In the data rows, the value 128 means zero.
Here are some rows, each followed by its group. Groups can overlap.
[135 139 138 144 150 101 130 131 121 109 121 138 106 141 127 109 118 109
 131 114 124 160 123 151 132 112 117 128 119 106 117 113 121 117 150 138
 131 123 144 130 130 119 111  99 131 126] FL
[132 108 154 121 167 105 119 138 134 110 122 139 126 126 111 125  93 127
 114 110 136 148 139 146 133 128 122 129 115 113 146  98 124 127 147 125
 120 107 133 123 104 108 119  85 135 113] TR
[137 134 140 147 135 123 116 119 128 113 124 125 105 118 125 134 125 123
 133 107 136 146 127 131 126 116 124 132 117 132 115 113 131 138 130 124
 115 141 135 135 127 118 126 122 136 127] CH
[146 151 132 135 110 112 146 114 127 134 113 131 108 151 152 120 147 108
 145 119 134 137 115 116 123 129  98 157 125 133  91 126 146 107 119 122
 148 125 141 136 167 146 114 124 124 141] CH
[160 100 140 121 136 137 106  94 146 116 146 128 116 115 113 151 125 125
 114  98  98 164 152 121 151 125 111 146 114 147 139 111 135 155 107 102
 107 128 127 108 114 114 122 130 146 142] TR
[141  95 152 119 140 134 117 109 136 121 138 140 120 135 118 125 111 119
 130 123 107 157 147 128 148 112 115 148 106 126 126 119 141 141 139 129
 123 118 139 119 132 134 117 112 151 136] TR
[130 125 134 138 122 139 132 107 111 110 109 135 127 112 143 147 131 136
 128 128 156 123 117 124 117 117 122 121 129 123 112 125 123 133 129 112
 119 151 103 137 138 108 132 128 125 116] HZ
[133 124 140 142 145 128 120 112 117 113 129 130 105 117 118 138 120 136
 148 129 139 135 120 111 137 112 119 137 127 125 116 121 133 137 119 126
 131 125 122 136 135 132 135 119 142 123] CH
[135 115 129 166 122 156  89 104 110 102 132 114 144 101 136 171 132 128
 119 120 139 140 135 142 134 123 129 102 135 142 120 120 106 158 106 131
 110 168  91 128 106  95 122 129 157 116] HZ
[119 135 140 137 165 104 122 136 110 109 133 139 127 139 121 112  91 123
 121 119 123 166 115 141 152 107 112 124 106  96 120 115 109 124 152 132
 136 146 133 152 130 130 134  91 145 107] FL
[135  97 116  66 109 120 133 171 186 169 127 126 184 141 154  83 108 108
  91 111 131  95 150 149 102 181 127 136 140 155 172 117 166  87 112  95
 115 103 120 104  99 117 115 136  99 133] JR
[141 126 157 120 154  98 141 136 145 123 117 146 125 147 118 107  99 109
 125 112 136 146 136 148 119 120 116 144 127 112 132 101 151  99 160 128
 133  90 142 118 133 116 108  97 119 132] TR
[122 129 149 144 173 112 138 131 109 104 117 129 122 125 120 137  85 146
 127 120 132 133 120 136 134 115 119 121 112 105 117 113 108 127 146 118
 116 148 120 147 134 102 132 112 144 107] CH
[133 137 159 134 146 121 154 116 127 107 104 135 129 129 135 134 122 137
 134 126 136 134 113 117 121 124 113 144 117 110 113 111 137 127 132 115
 130 128 139 139 162 120 134 121 122 119] CH
[141 121 149 153 139 120 117 123 112 117 123 138 107 129 115 134 115 113
 138 120 136 148 128 139 130 106 118 131 130 126 120 117 128 120 140 147
 124 137 125 125 120 106 119 106 130 135] CH
[108 160 116 141 123 146 146 145 113 154 132 130 104 133  97 134 134 145
 162 160 124  81  97 113 122 112 167 125 149 125 122 167 107 109 136 153
 144 133 137 142 142 148 152 169 102 138] JP
[153 141 142 140 126 111 123 108 125 119 121 133 105 142 135 122 133 109
 129 106 124 166 131 139 128 122 100 135 119 133 112 111 138 121 129 128
 134 129 145 128 147 128 113 112 128 137] FL
[127 139 134 110 140 105 133 131 137 126 130 137 122 153 119 102 104 121
 124 113 114 152 111 123 143 124 112 143 111 110 136 117 134 114 136 116
 142 112 152 137 127 134 138 109 132 123] TR
[126  90 107  78  99 142 110 163 170 174 156 114 186 127 134 108 111 112
 102 117 124 105 154 140 124 172 146 133 147 160 182 129 154 108 101 106
 123 104 110 108  74 110 131 140 113 139] JR
[147  74 119  78 100 130 101 147 200 168 131 115 192 117 133 121 117 114
  86  93 137  96 191 129 118 192 139 131 148 178 184 122 160 132  84 108
 108  91  89  95  74 122  95 151 145 132] JR
[126 116 138 135 154 110 134 124 118  96 118 130 128 127 132 127 102 126
 121 112 125 163 122 136 136 112 116 119  99 105 109 114 115 141 137 125
 126 150 132 134 137 105 123 103 156 111] FL
[124 151 115 152 111 123 126 137 115 123 117 131 110 122 146 121 140 116
 150 138 155 134  94 131 105 123 116 125 138 120  97 130 131 110 120 153
 143 149 136 137 149 131 123 128 129 124] HZ
[143 118 111 123 113 156 107 103 142 135 131 121 135 133 127 164 155 145
 120 134 103 129 164 107 151 132 120 154 122 148 144 144 129 159  98 134
 127 115 134 100 151 157 119 153 147 147] HF
[152  79 115  75  99 134 108 146 189 174 146 123 175 129 137 111 131 101
  90  99 139 102 160 149 108 178 141 140 146 172 176 118 167 107 101 102
 113  95 109  92  80 117 107 145 111 155] JR
[130 137 132 128 135 117 120 153 113  95 131 139 137 111 157 118 129 111
 112 117 140 146 110 161 113 134 116  99 119 129 128 108 123 117 141 106
 119 150 128 125 116 101 125 100 114 111] PG
[108 146 138 138 182 105 144 149 100 100 122 130 102 131 101 122  80 151
 121 118 128 134  94 134 139  99 140 102 116  97 123 119  80 129 160 112
 126 166 136 174 117 100 158 120 142  95] CH
[140 114 140 159 120 160 136 102 125 140 128 128 126  87 103 180 144 144
 147 132 136  86 142 104 129 117 167 116 154 155 135 145 122 145 110 127
 103 135  87 112 118 109 138 172 126 146] JP
[151 135 128 131 106 124 109 101 135 120 124 124 106 141 152 128 156 106
 138 113 124 155 137 126 130 126  93 152 125 147 106 121 153 137 105 137
 138 116 142 124 139 138 106 124 122 144] FL
[ 23 123  59 161 147 227 122 118  75 181 199  70  96 139  35 181 100 235
 187 229  42  99  75  71 231  72 233 127 121  58 118 239  23 211 105 215
 192 205 131 208 136 212 251 182 173  98] JP
[132 122 125 153 126 136 105 109 110 111 137 119 120 104 145 148 143 127
 132 125 132 135 116 133 131 121 129 105 129 127 101 135 115 140 118 133
 119 159 102 133 127 115 128 128 138 119] HZ
[136 127 122 116 128 114 138 135 134 131 120 147 133 135 115 114 135 120
 114 121 117 131 140 126 132 128 136 107 136 131 150 133 122 131 134 121
 121 105 128 104 117 144 126 130 124 125] HF
[140 127 146 116 141 117 136 111 136 122 115 140 114 147 125 117 118 126
 125 114 125 136 132 129 140 124 113 139 116 122 133 117 140 124 142 119
 132 111 141 143 134 131 123 119 138 139] TR
[125 178 157 137 143  80 181 147 110 119  87 162 104 153 127  80 116 116
 146 134 150 126  85 123 109 115 112 141 131  97 104 113 135  75 173 118
 151 114 159 151 162 133 129 112 105 123] CH
[144 131 146 128 138 107 135 116 124 104 114 135 107 134 132 127 133 123
 132 116 132 152 123 125 127 120 110 137 119 120 121 110 140 129 130 120
 130 121 141 128 140 114 109 112 126 128] FL
[129 138 118 131  94 127 126 120 121 128 129 121 136 127 162 125 157 113
 130 125 143 141 122 132 108 135 108 122 128 131 109 130 142 124 120 124
 132 136 121 126 136 128 114 125 123 128] PG
[120 150 138 150 121 124 138 122 106 112 126 125 130 113 144 126 137 126
 137 139 155 126 118 128 114 125 122 113 132 125 105 122 124 113 144 123
 121 145 120 151 135 114 138 124 128 123] HZ
[120 150 116 135 107 117 136 129 109 114 120 140 142 124 160 115 158 116
 126 129 146 138 120 137 108 140 115  97 135 116 110 125 131 121 127 117
 136 128 127 128 135 139 124 116 120 122] PG
[132 116 109  57  78 130 157 144 188 190 133 119 182 155 158  85 142 115
 101 123 119  98 140 117  99 187 129 153 142 154 149 136 185  93  98  89
 142  85 138 116 130 150 118 164  95 146] JR
[136 129 131 145 130 127 113 116 119 118 137 125  99 121 121 141 127 115
 137 109 130 148 123 136 134 117 124 127 119 138 115 123 117 142 119 133
 123 143 132 132 119 112 124 129 144 132] CH
[130 148 135 155 138 126 144 157 125 125 115 144 111 105 104 134 138 127
 143 133 153  87 126 125  99 124 160 109 149 148 140 130 124 114 141 136
 106 123 121 109 115 109 129 151 104 144] JP
[163  91 149 123 104 143  95  92 138 120 135 126 126 118 137 161 148 112
 126 112 115 158 143 115 150 121 103 164 116 148 122 130 141 152  93 142
 124 131 118 115 143 117  90 135 151 142] FL
[115 184 131 149 130  90 155 160 112 109  96 152 112 124 151  93 144 113
 133 128 147 136  90 142  95 130 114 115 135 110 112 111 133  98 148 130
 138 135 145 141 143 121 123 110  86 111] HZ
[128 145 110 145  93 155 128  90 118 140 126 116 115 121 147 152 178 141
 160 142 124 127 109  98 126 118 125 147 127 134 102 153 136 151 101 144
 147 135 130 136 161 155 132 155 121 138] HZ
[143 157 131 150 127 124 157 149 115 135 127 147 122 110 107 142 141 127
 139 118 151  79 124 129 113 121 151 109 157 154 134 134 112  98 131 116
 113 134 108 114 138 108 123 169 106 145] JP
[134 138 127 139 118 139 147 133 130 138 128 137 118 106 106 156 141 143
 144 134 131  91 121 112 119 123 163 118 156 150 136 146 114 130 121 133
 117 135 109 123 124 128 136 168 103 134] JP
[129  83 114  81 115 136 116 164 166 165 160 120 174 124 121 105 103 107
  99 111 125 114 163 154 121 162 152 117 140 154 174 124 143 114 118 113
 114 101 111 106  67 109 125 132 118 141] JR
[ 88 133 107 152 140 163 143 136 104 152 141 116 119 123  87 158 117 173
 163 175 109  89 101 106 150 102 185 113 139 111 129 176  85 147 128 157
 141 152 125 156 137 155 178 172 132 122] JP
[127 120 141 115 149 103 118 142 127 123 133 131 121 149 124  98 105 123
 130 121 117 140 132 133 142 126 115 147 116 110 127 117 133 116 133 138
 135 111 149 141 134 139 126  93 133 121] TR
[116 126 123 109 132 132 144 131 126 129 133 139 136 137 115 127 131 145
 141 146 104 113 128 106 147 124 137 132 130 109 136 142 119 127 130 128
 141 110 139 122 140 153 137 133 122 122] HF
[133 122 158 138 159 112 128 125 125  93 116 127 137 118 136 137 106 133
 112 115 135 144 131 136 125 127 106 130 111 106 119 101 122 139 134 112
 118 141 128 139 138 102 118 102 146 103] FL
[128  90 101  64 101 141 112 162 178 179 153 122 192 124 128 101 117 127
 101 117 109 108 141 124 134 180 147 133 145 153 173 135 152 128  87 104
 134 109 106 108  92 135 133 151 123 131] JR
[149  95 116  72 110 119 128 163 179 167 142 134 169 127 134 108 111 104
  93  97 128  98 158 151 112 172 138 139 147 173 174 113 159 100 102  96
 103  96 111  98  81 104 113 139 106 146] JR
[123 166 132 133 118  97 135 161 101 114 121 140 148 124 154  98 138 101
 135 132 163 129 110 147  99 143 109 102 140 116 117 112 134  90 164 127
 137 120 135 130 131 122 110 101 108 121] PG
[115 151 114 137 115 118 119 139 110 118 129 127 142 133 161 109 139 107
 128 144 139 129 127 140 111 136 113 117 135 119 106 124 137 110 141 145
 136 130 133 137 136 138 114 110 132 126] PG
[128 102 123  64 110 118 136 179 166 172 139 140 185 134 127  76  96 106
 105 121 148  85 140 143 111 170 142 124 139 143 160 121 156  79 135  95
 124  86 118 111  87 123 119 130 113 131] JR
[132 130 137 139 145 114 123 109 118 107 111 131 111 136 131 133 122 130
 132 124 130 158 126 122 124 119 109 132 116 120 115 116 133 135 124 130
 138 133 131 133 139 128 119 107 142 113] FL
[130 143 124 130 101 119 122 127 114 125 127 124 142 128 166 123 142 104
 123 125 141 129 132 145 116 139 102 117 123 132 104 127 127 112 130 128
 136 139 131 138 139 124 110 126 137 124] PG
[137 106 131 131 143 127 102 115 141 123 139 124 123 136 110 133 113 119
 118 118  96 164 150 136 154 128 117 143 116 127 139 120 130 147 117 141
 128 120 135 122 115 123 123 112 157 140] TR
[123 136  94 138  97 132  94 125 113 123 145 106 122 118 153 128 154 114
 132 132 122 143 120 121 137 124 118 111 134 146 115 140 118 142 100 140
 134 147 119 137 110 148 122 127 146 117] PG
[113 138 132 160 137 119 132 130 104 102 114 123 123 117 143 121 125 122
 124 135 152 138 115 133 115 118 125  91 128 114 112 123 109 127 151 131
 118 152 110 145 123 107 132 111 133 114] HZ
[135 127 111 142 105 127 107 113 123 123 118 125 134 123 157 137 143 114
 110 116 165 128 135 148 108 136 113 107 134 131 119 120 131 131 128 123
 125 146 100 133 115 112 112 121 148 129] PG
[130 136 137 111 128 124 150 126 132 136 116 145 126 143 122 118 150 127
 129 140 122 120 145 118 120 123 133 131 128 128 141 135 140 118 150 129
 132  87 144 109 140 155 121 125 106 133] HF
[122 121 110 131 100 142 107 131 121 116 120 115 141 117 168 139 140 129
 111 132 135 141 129 132 123 132  98 113 125 140 119 122 127 138 112 127
 124 150 121 118 129 127 118 122 140 116] PG
[ 65 146 112 153 136 170 166 128 107 163 136 105 114 139  80 140 115 174
 174 204 109  84  94  86 157  92 189 125 139  89 112 188  80 136 146 178
 165 150 139 174 148 174 195 166 139 117] JP
[152  92 153 127 124 127 101 111 133 119 147 131 121 128 115 136 120 111
 127 115 118 156 161 123 150 119 124 137 125 150 144 115 140 141 127 131
 120 106 134  99 105 119 116 107 154 144] TR
[ 27 119  59 154 152 241 109 102 104 190 172  62  95 138  47 195 121 255
 182 230  62  92  72  61 208  89 217 167 116  76 132 222  53 232  83 210
 181 193 135 200 153 223 245 193 144 102] JP
[134 137 150 143 136 122 133 105 124 108 123 130 103 134 131 139 129 128
 137 125 135 150 126 121 130 116 105 144 111 114 111 115 134 133 141 132
 133 114 141 140 145 134 116 108 141 125] FL
[119 119 114 140 134 137  89 137 108  97 141 121 143  99 138 135 121 126
 102 116 144 143 129 158 125 130 134  89 119 131 136 116 111 146 141 121
 102 156 109 131  86 100 129 102 142 107] PG
[157  89 143 135 111 162  98  67 142 117 140 108 123 114 140 172 158 124
 121 117 114 164 164 125 140 128 108 153 115 151 125 125 154 174  99 124
 117 128 121 105 137 130 111 127 155 148] FL
[144 148 134 140 127 128 143 140 121 128 119 145 112 106 110 130 126 117
 147 134 145  84 129 121 104 114 149 118 159 154 122 138 126  97 156 132
 103 122 116 106 128 115 124 158  97 149] JP
[127 126 116 133 120 132 105 128 122 113 133 123 141 102 156 138 144 126
 111 116 136 141 127 135 122 136 114 116 129 134 126 117 127 143 111 112
 114 159 111 133 120 119 125 126 138 111] PG
[144 117 135 116 145 111 132 120 137 125 127 144 123 130 123 121 108 135
 122 104 107 153 128 122 151 128 110 144 113 120 138 105 135 133 117 105
 133 124 144 125 131 120 128 118 142 118] TR
[118 160 109 152 127 109 137 145  94 111 125 136 114 120 136 128 128 131
 140 121 158 120  84 129 128 119 131  96 138 117 112 126 100 114 125 120
 136 166 117 155 123 114 139 123 130 113] HZ
[130 148 147 134 127  96 137 129 117 111 113 133 109 150 138 109 132 112
 144 135 132 150 125 123 122 113 104 140 121 116  99 120 137 108 147 141
 151 117 154 138 153 141 108 105 122 127] FL
[142  80  93  72  66 153  95 152 177 197 169 110 169 139 131 106 132  98
 114 116 104 115 169 131 135 164 146 140 153 180 172 148 160 118  85 128
 140  94 114  85  81 152 115 156 122 160] JR
[138 102 153 141 157 129 127 106 118 105 119 140 109 113 119 147 107 132
 137 117 137 144 124 128 130 106 122 126 114 124 120 113 130 137 140 125
 115 139 123 120 142 112 121 114 143 129] CH
[127 118 135 155  92 169 114  87 113 139 140 103 123 104 132 183 173 138
 172 150 136 131 117 107 122 124 139 143 130 120  96 148 145 162 115 164
 154 135 116 131 164 141 123 143 136 137] HZ
[136 111 143 142 151 120 109 121 117 105 125 129 122 121 124 132 108 125
 124 122 131 154 133 139 138 119 111 132 112 121 120 106 120 136 137 130
 121 137 126 133 120 105 126  97 152 115] FL
[125 167 125 151 109 128 143 124 110 126 116 125 121 125 159 132 153 123
 145 133 148 119 103 125 110 124 115 134 132 130  99 128 130 120 126 125
 137 151 130 147 158 124 127 137 122 133] HZ
[139 133 142 152 127 145 143 121 133 132 114 138 114 101  99 156 141 138
 133 120 154  87 138 114 101 123 163 107 155 160 154 130 125 128 126 120
  93 127 100 113 107 106 140 172 117 152] JP
[137 136 153 135 114 121 141 106 126 127 116 126 108 138 138 126 136 118
 146 134 131 127 131 123 130 117 112 152 127 125 102 129 135 116 138 132
 141 119 135 140 150 127 119 117 123 135] CH
[135 130 129 146 140 154 127 131 122 134 138 131 121  97 103 168 132 149
 133 134 131  86 124 117 134 115 162 118 141 148 141 145 105 141 117 128
 102 145 108 124 123 104 141 162 124 137] JP
[128 113 131 150 127 139 118  97 122 125 144 110 104 121 108 143 126 131
 133 117 120 157 122 126 141 109 136 121 118 130 114 131 119 151 119 134
 128 155 128 139 115 118 148 134 152 133] CH
Which 5 groups are nearest to each row below, nearest first, going by the average distance to the group's rows?
[149 109 141 121 136 128 117 105 143 118 137 120 121 127 128 142 123 127
 123 107 118 151 148 129 137 131 113 148 116 135 136 111 145 149 123 119
 120 112 138 120 123 119 112 122 139 136] ~ TR FL HF CH PG
[136 130 131 155 102 141 106 111 105 113 126 115 126 112 144 150 152 122
 128 139 145 135 132 122 126 129 115 119 133 147 105 130 122 142 109 132
 121 149 113 127 136 119 124 124 139 131] ~ PG HZ FL CH HF
Which 5 groups are nearest to each row below, nearest first, going by the distance to the group's nearest row?
[136 152 111 148  88 123 119 118 100 128 135 122 102 130 149 129 156  92
 145 128 144 132 117 131 118 112 119 115 142 136  88 139 127 117 134 149
 144 134 122 135 134 136 109 130 124 149] ~ HZ PG CH FL JP
Which 4 groups are nearest to each row below, nearest first, going by the distance to the group's nearest row?
[118 160 148 149 154 108 135 140 114 116 111 131 111 130 117 118 106 128
 136 132 131 133 116 125 128 117 120 127 118 105 115 120 117 115 143 140
 140 139 140 155 139 121 131 116 143 113] ~ CH FL HZ TR
[142 105 125  74 103 120 134 165 176 174 145 125 180 147 133  91 114 106
 102 132 148  90 160 139 109 178 144 143 143 153 167 123 157  88 120  98
 123  83 116 113  93 119 115 135 100 143] ~ JR HF TR PG
Which 5 groups are nearest to each row below, nearest first, going by the distance to the centre of the group?
[146 126 159 138 149 112 139 111 112 101 117 142 117 126 128 126 122 119
 123 113 135 154 140 130 137 120 114 116 115 125 112 105 128 122 153 103
 118 124 127 131 130 111 127 100 138 124] ~ FL CH TR PG HZ
[137 160 115 136  86 138 132 105 127 129 117 118 108 134 162 140 188 124
 146 135 129 126 123 101 121 126 104 158 131 153 100 141 146 131 102 125
 134 129 137 127 170 156 119 151 105 138] ~ HZ HF PG FL CH
Which 4 groups are nearest to each row below, nearest first, going by the distance to the centre of the group?
[161 129 141 124  95 108 119 131 132 103 115 131 147 120 198 121 169  94
 113 122 150 131 156 146 103 146  87 135 138 160 117 105 159 108 117 118
 118 120 131 105 151 103  77 115 112 136] ~ PG FL HZ TR
[124 132 116 134 124 128 110 130 114 106 129 128 145 112 150 126 135 127
 110 122 144 130 129 136 120 136 115 105 124 128 125 117 124 136 126 108
 113 147 115 136 123 117 126 118 137 110] ~ PG HZ FL CH
Which 4 groups are nearest to each row below, nearest first, going by the average distance to the group's rows?
[148 136 140 113 142 116 123 141 140 123 109 147 134 127 127 124 138 135
 113 122 138 110 146 129 116 142 124 124 134 143 157 112 141 121 132 113
 109  91 137  95 134 132 109 122 112 131] ~ HF TR PG FL
[ 43 138  35 147 115 238 117  76 109 212 183  72  80 157  50 197 149 232
 187 217  43  97  66  56 219  81 213 166 119  90 121 251  55 220  73 208
 199 195 134 202 155 236 232 228 162 130] ~ JP HF HZ CH
[129 149 151 127 136 110 163 109 130 118  92 135 123 149 155 117 136 135
 140 136 130 137 114 115 109 132  92 175 106  99  98 113 153 115 133 118
 143 115 154 143 188 138 118 116 115 114] ~ FL CH TR HF
[139  82 158 119 146 145 124  99 137 119 148 125 131 118 107 141 107 130
 125 116 101 169 148 127 155 119 131 135 109 128 137 116 142 150 126 114
 122 123 125 121 112 116 131 114 152 127] ~ TR FL CH HF
[144 120 129 126 145 125 137 123 137 117 118 148 135 128 122 139 135 130
 125 124 121 121 148 139 128 133 122 135 127 132 147 121 136 133 129 133
 112 101 132  95 135 127 110 132 116 139] ~ HF TR FL CH
[150 121 134 120 136 123 117 133 127 116 135 144 134 114 109 136 131 124
 114 114 124 119 160 126 130 131 138 105 133 146 153 118 121 134 138 116
 101  95 128  94 104 125 113 132 135 139] ~ HF TR PG FL
[126 126 128 137 114 123 120 135 116 115 120 126 140 125 153 120 143 111
 120 134 154 139 127 147 108 136 115 120 130 125 126 115 127 120 140 130
 119 129 124 121 128 117 118  98 124 122] ~ PG FL HZ CH
[ 58  77  35 160 110 255  71  36 111 199 202  45  89 122  38 255 162 255
 181 217  13 113 113  42 250  79 219 177 104 120 133 255  47 255  30 218
 176 213 114 169 152 226 232 232 198 124] ~ JP HF HZ CH
[129  80 120  77 142 122 124 184 169 145 140 125 193 116 125 104  83 127
  61  97 122 107 155 161 119 173 147 106 141 155 188 106 123 117 115  85
  91 127 102 107  56  79 128 126 117 115] ~ JR TR PG HF
[141  95 146 130 144 129 101 120 133 117 137 131 122 120 104 129 108 127
 123 111 122 156 156 133 145 119 133 127 123 132 148 109 134 145 138 127
 117 115 133 114 101 115 131 101 147 127] ~ TR FL CH HF
[134 130 126 113 148 120 135 134 130 118 129 139 141 129 125 131 124 137
 105 116 114 129 153 137 134 131 133 103 125 128 150 124 118 140 140 113
 114 108 123 107 121 129 122 128 125 120] ~ HF TR PG FL
[132 109 143 150 153 127 115 105 116  95 128 118 112 122 118 137 121 127
 134 124 116 162 136 139 137 112 119 125 115 120 127 114 120 152 132 127
 111 132 138 131 124 107 132 108 144 124] ~ FL TR CH PG
